In the data rows, the value 128 means zero.
Some points, one per row:
tensor([118, 122, 117, 129, 101, 129, 147, 126, 126, 125, 138, 129, 129, 130, 119, 123, 115, 129,
        140, 152, 139, 126, 128, 155])
tensor([118, 119, 117, 130, 103, 128, 151, 126, 125, 124, 140, 128, 130, 129, 117, 122, 116, 129,
        139, 151, 139, 126, 129, 151])
tensor([120, 120, 118, 131, 104, 129, 150, 125, 124, 124, 136, 128, 134, 130, 118, 123, 118, 127,
        141, 156, 141, 126, 127, 149])
tensor([119, 121, 118, 131, 108, 130, 153, 127, 126, 124, 138, 128, 132, 128, 120, 122, 117, 128,
        140, 153, 138, 126, 128, 156])
tensor([120, 119, 115, 130, 102, 130, 156, 124, 125, 124, 139, 128, 132, 129, 119, 123, 118, 127,
        139, 151, 139, 126, 128, 156])
tensor([120, 123, 120, 129, 101, 128, 149, 125, 126, 125, 138, 129, 132, 130, 121, 123, 116, 127,
        139, 150, 139, 127, 127, 156])
tensor([162, 255, 175, 103, 154, 140, 101, 107, 148, 141, 154, 200, 160, 135, 157, 204, 206, 143,
        135,  77,  77, 160, 112, 110])
tensor([128, 117, 112, 140, 128, 109, 150, 118, 151, 153, 146, 127, 129,  97, 118, 145, 124, 119,
        145, 156, 110, 139, 102, 118])
tensor([121, 118, 117, 130,  99, 131, 153, 123, 125, 125, 138, 128, 133, 130, 120, 121, 116, 129,
        139, 153, 134, 124, 128, 154])
tensor([119, 119, 117, 129, 103, 130, 153, 126, 125, 125, 138, 128, 132, 130, 120, 120, 116, 127,
        140, 148, 139, 126, 127, 154])
tensor([104,  94, 161,  97, 120,  97, 117, 142,  83, 121, 160, 129,  96, 102,  96,  76, 137, 153,
        115, 143, 180, 107, 168,  93])
tensor([228, 255, 115,   0, 255, 192,   0,   0, 107,   0,   0,   0, 230, 111, 255, 137,  23,  60,
          0,   0,   2,   0, 148,   0])
tensor([122, 123, 116, 132, 104, 129, 154, 126, 126, 123, 139, 128, 130, 130, 120, 122, 114, 127,
        142, 148, 138, 126, 126, 156])
tensor([121, 119, 118, 130, 103, 127, 154, 127, 124, 126, 138, 128, 133, 130, 119, 122, 115, 128,
        137, 153, 138, 126, 128, 158])
12 more points follow, each with its number after it:
tensor([120, 119, 115, 129, 103, 129, 154, 126, 125, 123, 136, 127, 132, 129, 119, 122, 118, 127,
        138, 148, 134, 126, 127, 151]) 0
tensor([130, 112, 147, 136, 168, 153, 100, 143, 124, 130, 124, 130, 144, 130, 147, 132, 116, 125,
        126, 119, 122, 126, 114,  82]) 1
tensor([119, 120, 115, 131, 101, 130, 153, 126, 125, 126, 140, 127, 134, 131, 116, 123, 117, 127,
        141, 148, 139, 125, 128, 158]) 2
tensor([127, 119, 134, 124, 127, 139, 134, 140, 110, 118, 133, 134, 138, 130, 126, 118, 131, 131,
        129, 147, 133, 131, 124, 133]) 3
tensor([118, 118, 116, 130, 103, 128, 149, 125, 124, 126, 136, 128, 132, 130, 121, 124, 118, 128,
        142, 151, 139, 126, 127, 154]) 4
tensor([123, 134, 133, 141,  62, 197, 146, 166, 114, 135, 119, 123, 146, 143,  80, 127, 133, 161,
        108, 138, 178, 115, 100, 194]) 5
tensor([121, 130, 122, 130, 110, 133, 148, 124, 126, 126, 139, 132, 133, 130, 124, 127, 120, 129,
        139, 141, 133, 128, 124, 144]) 6
tensor([125, 129, 120, 127, 109, 124, 143, 127, 127, 122, 133, 132, 133, 126, 125, 123, 121, 120,
        133, 155, 133, 130, 126, 144]) 7
tensor([131, 128, 128, 135, 110, 125, 138, 131, 132, 140, 125, 130, 131, 142, 120, 127, 138, 130,
        137, 132, 136, 136, 135, 154]) 8
tensor([116, 118, 116, 131, 102, 130, 151, 124, 123, 124, 138, 127, 132, 128, 121, 124, 115, 128,
        139, 146, 139, 125, 128, 158]) 9
tensor([120, 121, 117, 130, 101, 129, 152, 125, 125, 123, 135, 128, 133, 128, 116, 122, 116, 130,
        139, 148, 137, 125, 127, 151]) 10
tensor([122, 120, 119, 126, 104, 129, 148, 127, 126, 124, 139, 129, 134, 129, 118, 120, 117, 127,
        138, 149, 140, 127, 128, 153]) 11
Which two of these numbered points are nearest to each point below by angle, seen from the average point of the first points? Their numbers follow each, nearest first.
tensor([119, 120, 116, 129, 102, 130, 152, 124, 124, 124, 137, 128, 132, 130, 119, 122, 117, 128,
        142, 152, 139, 126, 128, 155]) > 4 2
tensor([121, 118, 115, 130, 105, 131, 151, 124, 125, 124, 137, 128, 131, 130, 118, 122, 115, 127,
        140, 151, 142, 125, 127, 152]) > 4 11
tensor([100,  77, 214, 185, 255, 223,   0, 171,  87, 133,  79, 105, 133, 154, 204, 172,  59, 169,
        100,   5, 118,  36, 113,   0]) > 1 3
tensor([121, 143, 120, 127, 105, 130, 150, 123, 125, 125, 140, 136, 135, 129, 122, 130, 122, 129,
        140, 151, 133, 128, 125, 150]) > 6 2
tensor([133, 133, 127, 111, 112, 136, 136, 132, 122, 111, 136, 135, 138, 127, 126, 114, 130, 128,
        121, 142, 129, 136, 125, 133]) > 3 7
tensor([120, 120, 116, 131, 105, 129, 151, 124, 126, 124, 138, 129, 134, 130, 116, 121, 114, 127,
        138, 150, 137, 128, 129, 152]) > 10 2
tensor([118, 119, 115, 130, 106, 129, 154, 125, 125, 124, 137, 128, 132, 130, 118, 121, 116, 127,
        140, 151, 138, 125, 126, 155]) > 0 2
tensor([121, 130, 123, 126, 108, 130, 147, 124, 125, 123, 141, 130, 133, 131, 122, 126, 122, 129,
        139, 142, 134, 129, 127, 153]) > 6 2
tensor([118, 122, 116, 131, 106, 129, 154, 125, 125, 125, 138, 127, 131, 130, 121, 124, 113, 127,
        139, 153, 135, 125, 127, 157]) > 2 4
tensor([119, 121, 117, 130, 104, 129, 154, 122, 125, 125, 141, 128, 130, 131, 120, 120, 116, 128,
        140, 150, 138, 127, 128, 157]) > 2 9
tensor([127, 188, 131, 117, 116, 135, 141, 118, 130, 127, 149, 150, 140, 130, 132, 150, 143, 135,
        145, 132, 123, 133, 120, 148]) > 6 8
tensor([129, 166, 130, 126, 116, 133, 143, 122, 130, 131, 141, 142, 134, 135, 126, 142, 142, 132,
        139, 132, 127, 136, 127, 149]) > 8 6
tensor([119, 120, 117, 129, 104, 130, 156, 124, 124, 123, 138, 127, 130, 129, 120, 125, 115, 128,
        137, 153, 137, 128, 127, 153]) > 0 10
tensor([127, 132, 114, 116, 130, 132, 137, 113, 117, 100, 129, 111, 138, 128, 126, 122, 121, 123,
        127, 137, 130, 108, 129, 145]) > 9 2
